In the rows, 128 means zero.
Named turns come first, each shown by rows before and after it. Which turns, in which order, take the first row of each pair that follows to the second? Write the first one first, as in the answered first pair.
z_945:
[123, 126, 160, 158, 97, 106, 122, 102, 128, 109, 149, 120, 128, 142, 128, 152, 130, 110, 118, 153, 144] => [107, 116, 134, 126, 127, 157, 136, 118, 138, 147, 153, 100, 125, 103, 95, 107, 117, 130, 91, 127, 152]
[121, 129, 124, 109, 129, 152, 132, 141, 125, 129, 135, 98, 128, 131, 105, 111, 113, 127, 89, 121, 138] => [138, 119, 112, 129, 150, 123, 132, 131, 147, 140, 106, 152, 122, 98, 135, 141, 147, 152, 136, 113, 129]
[141, 144, 123, 106, 119, 136, 123, 126, 173, 149, 157, 133, 124, 101, 111, 131, 102, 104, 142, 141, 120] => [147, 144, 127, 116, 121, 121, 120, 119, 171, 143, 151, 142, 122, 107, 120, 139, 109, 102, 156, 142, 118]
z_182:
[121, 134, 140, 102, 156, 171, 120, 117, 111, 136, 107, 108, 100, 149, 164, 126, 124, 95, 123, 117, 87] => [118, 140, 132, 100, 156, 181, 122, 131, 94, 143, 122, 102, 110, 143, 149, 107, 124, 95, 120, 110, 111]
[145, 127, 133, 152, 70, 106, 119, 157, 89, 152, 187, 114, 133, 119, 138, 132, 126, 108, 96, 127, 173] => [156, 120, 145, 168, 71, 77, 111, 143, 102, 140, 165, 133, 120, 128, 167, 168, 132, 101, 115, 143, 143]
[147, 150, 126, 121, 126, 137, 124, 160, 93, 141, 139, 112, 131, 142, 106, 88, 117, 119, 101, 126, 149] => [161, 158, 129, 138, 124, 107, 115, 159, 83, 133, 134, 137, 135, 144, 131, 108, 136, 116, 125, 127, 147]
z_581:
[143, 140, 135, 134, 133, 103, 107, 106, 99, 113, 123, 151, 123, 151, 126, 138, 136, 121, 126, 128, 113] => [140, 132, 134, 142, 127, 102, 111, 110, 109, 123, 130, 167, 134, 128, 116, 145, 152, 133, 138, 118, 133]
[116, 138, 144, 167, 73, 113, 126, 131, 152, 110, 136, 147, 148, 122, 120, 145, 138, 134, 144, 148, 184] => [132, 156, 160, 143, 89, 114, 114, 124, 128, 86, 124, 110, 127, 178, 135, 137, 98, 110, 118, 166, 132]
[95, 146, 119, 123, 107, 133, 123, 152, 136, 135, 132, 133, 170, 97, 124, 121, 147, 99, 148, 116, 141] => [90, 151, 135, 117, 96, 140, 121, 141, 145, 116, 127, 105, 155, 124, 118, 122, 122, 84, 122, 137, 122]
Now pairs of rows:
Each pair is 2 to 3 turns apart.
[160, 149, 104, 112, 165, 131, 115, 153, 113, 152, 135, 156, 161, 119, 153, 124, 165, 124, 163, 126, 132] => [156, 143, 125, 139, 140, 109, 115, 135, 133, 126, 133, 163, 159, 131, 159, 161, 172, 117, 174, 144, 135] : z_945 z_182 z_581
[91, 121, 155, 142, 83, 138, 144, 115, 182, 117, 130, 103, 121, 125, 85, 159, 107, 125, 104, 138, 117] => [152, 142, 134, 119, 160, 109, 121, 126, 115, 129, 85, 135, 106, 154, 161, 144, 112, 128, 137, 126, 53] : z_581 z_945 z_945
[109, 134, 143, 150, 76, 121, 125, 134, 130, 126, 172, 125, 153, 114, 92, 127, 146, 125, 127, 136, 190] => [127, 118, 96, 104, 167, 168, 135, 142, 139, 167, 133, 129, 126, 81, 106, 90, 130, 156, 118, 105, 133] : z_581 z_945
[129, 147, 130, 109, 143, 116, 110, 134, 105, 111, 123, 115, 130, 175, 162, 135, 129, 111, 128, 129, 147] => [105, 129, 114, 121, 133, 133, 123, 135, 137, 134, 135, 132, 150, 120, 132, 136, 152, 136, 131, 113, 193] : z_945 z_182 z_581
[122, 137, 142, 126, 122, 150, 132, 138, 88, 128, 122, 100, 116, 158, 109, 98, 117, 115, 122, 141, 133] => [129, 120, 147, 141, 132, 132, 134, 115, 128, 120, 85, 128, 95, 150, 135, 143, 120, 126, 145, 151, 96] : z_945 z_945 z_182
[126, 136, 131, 143, 104, 99, 105, 151, 111, 127, 133, 172, 156, 143, 168, 154, 159, 135, 128, 155, 140] => [134, 138, 108, 96, 153, 138, 105, 165, 90, 148, 121, 143, 146, 145, 166, 106, 132, 141, 94, 141, 106] : z_182 z_945 z_581
[117, 118, 150, 106, 120, 168, 110, 126, 116, 126, 143, 82, 151, 162, 129, 127, 130, 136, 94, 161, 140] => [122, 114, 126, 96, 143, 177, 115, 142, 104, 154, 147, 103, 163, 135, 128, 108, 149, 158, 111, 137, 157] : z_182 z_182 z_945
[154, 117, 110, 132, 150, 137, 115, 104, 134, 119, 99, 131, 114, 119, 136, 145, 113, 112, 142, 126, 94] => [153, 131, 100, 131, 144, 141, 113, 133, 88, 134, 138, 133, 144, 111, 119, 114, 128, 107, 143, 107, 141] : z_182 z_182 z_182
[113, 99, 122, 141, 115, 135, 138, 123, 156, 140, 128, 140, 132, 98, 119, 134, 136, 134, 146, 114, 139] => [127, 118, 129, 110, 131, 145, 129, 134, 115, 124, 131, 101, 123, 153, 125, 107, 103, 108, 118, 124, 114] : z_945 z_945 z_581
[158, 158, 140, 139, 129, 106, 116, 131, 91, 115, 125, 142, 131, 156, 156, 149, 140, 116, 134, 144, 129] => [158, 143, 125, 141, 150, 113, 118, 126, 114, 127, 107, 161, 126, 122, 162, 152, 151, 140, 149, 132, 126] : z_182 z_581
[93, 105, 105, 124, 130, 187, 155, 111, 149, 138, 145, 131, 129, 107, 91, 108, 134, 141, 60, 121, 156] => [118, 127, 114, 168, 109, 119, 135, 119, 111, 128, 153, 186, 158, 117, 131, 142, 190, 138, 124, 118, 185] : z_182 z_945
